Each path below is one point turned by a fixed rotation once a step. After each direction that follows a path, write how fast that rotation turns it, in deg/step (0 if it stays still).
Each turn is a multiple of 5 degrees from 10 to 175, or 0.
Each row of a path follows its step; steps can be skipped.
Path 1:
step 2: [  2  41 -14 -28  36  10  23   9  15  22  -3   2  23   1   0  19 -11   2
 -22  -4 -14 -16 -20 -57 -28 -41 -17   4 -53   7  50 -38  -5   0  12  23
  19   0 -20  17 -11  -3  24 -21   3  13]
step 4: [ 11 -10  32   5   5 -45 -10  -9 -58  21  -5   9  16  12 -28  11  24  -8
   7  35 -11  15  23  24  14  63  26 -17  30 -31   5 -23  20  26 -24 -25
  12   3  27 -28   7   5 -31  -9  -4  -2]
step 5: [-15 -14   2  -8  -1 -51 -26  -5 -32 -20 -19 -18  66   5  10 -31   2 -24
 -24 -32   0  19   5  28  22 -17 -13   2   0  20 -14 -26 -12  16  12  15
  18   9  -8   9 -25  -5   5 -60  11  33]
step 9: [-39 -32  -9   5  -2   8 -37 -23 -16 -15  50 -16  24 -10  37  11  26 -26
 -11  -7 -10 -12 -13  24  24  -1   4 -10  14 -14 -14 -23   4  22  50  -4
   1  38 -25 -16 -44  12 -33   1  10  25]
step 10: [ 17 -16 -33  -5   8  22 -19  -5   8 -24  17  -4  -7   0 -13 -14  -8  32
  23 -22  -7  -3 -20 -16 -28  -8 -38 -45 -17  51 -28   7 -46   2  47 -19
 -10   1 -35  36 -22  -2  18  -8  18  18]
step 15: [ 34  51   9  -1  -6 -12  18  34  27  38 -38  -7 -14 -17  16  53  -3  44
   6 -14   6  18   3   3   8   0 -36  -4 -23  13 -14 -11 -27 -36  -2  -6
 -15 -34 -14   3  37 -23  17  12  -8   5]
step 17: [-51 -22   2   2  14   9  29 -17 -14 -40  -8 -11 -54   2 -28 -18 -12 -34
 -44  15 -20  -8  45  -7  31  23  25   3   0 -27   9 -32  -5  32  23  -8
 -13  11  21   9   2   7 -10 -29  31   0]
step 19: [  7  16  -8 -31 -12 -13 -33  18 -18  36 -11 -24  27  16 -23  12   1  59
 -20  -3  10  -7 -14 -18  -7 -16 -29  59  -9  41  -4  29   9 -18  -2 -22
   2 -16 -35 -33  43 -10  -6 -17  -1   1]
Directions:
[-12  12  -1   4  -1   5  -3  10   2   1  -3  -9 -15   5  -4   6   0  -8
  -6  -4  -4  -2   6  -8   2  10  -8  13  -2   2   0  -5   7   5  -4   2
   4  -4   0   0  23   7  13  -8  -1   2]
20
[ 11  10   6  -6  -3  -3   8  -2   6   1   5   5   0  -4  -1  18  -5   3
  -1   2 -11  -3   3   7  -3   9  -2 -23   8   0   0  -5  -1   8   8   0
  13   3  -1   6  -1  -5  13 -10   2   4]
135
[ -4  -3   5  -9  -2 -23   9   9  -3   0   1   4   2  11  -6 -10  -3   4
   1  12   3  -3   1  -6  13  -3  -3   7   9   4  10 -10   8   1   3  -6
   6  -6 -10   2   2  -9  -7  -8   6  -2]
25
[ -8  10  -3   3  -5  -5   5  12   1  11   3   2  -3   3  -2   0  -3  14
 -10 -10   1  14  -7  -6 -24  -7   5  -4   4   1   4   0   5 -10   9  -1
  -8   1  -5   0  -2  -3   2  -1  -7 -12]
85
[  6   5  -6  12  -2  -3 -10 -10  -2  -6 -14 -10  -9   5  -1   1 -13   2
  -2  14   1 -10  -2  -5  -2  -4  -2  -4   6 -15   3  -9   5  -7  -3  12
   4  10  -1   3  -3  -3   0   3   0 -16]
80
[ -2  -8   5  -9   4 -12  -7  -1  -1 -13  -1   7 -11  -5  -1   6   2  11
  10  -3 -10  -1 -16  -4  -3  -5  -4   1 -10  -7   4   1   5   2  -3 -12
  -9   2  10  12   9  -2  11   8   2  -1]
95
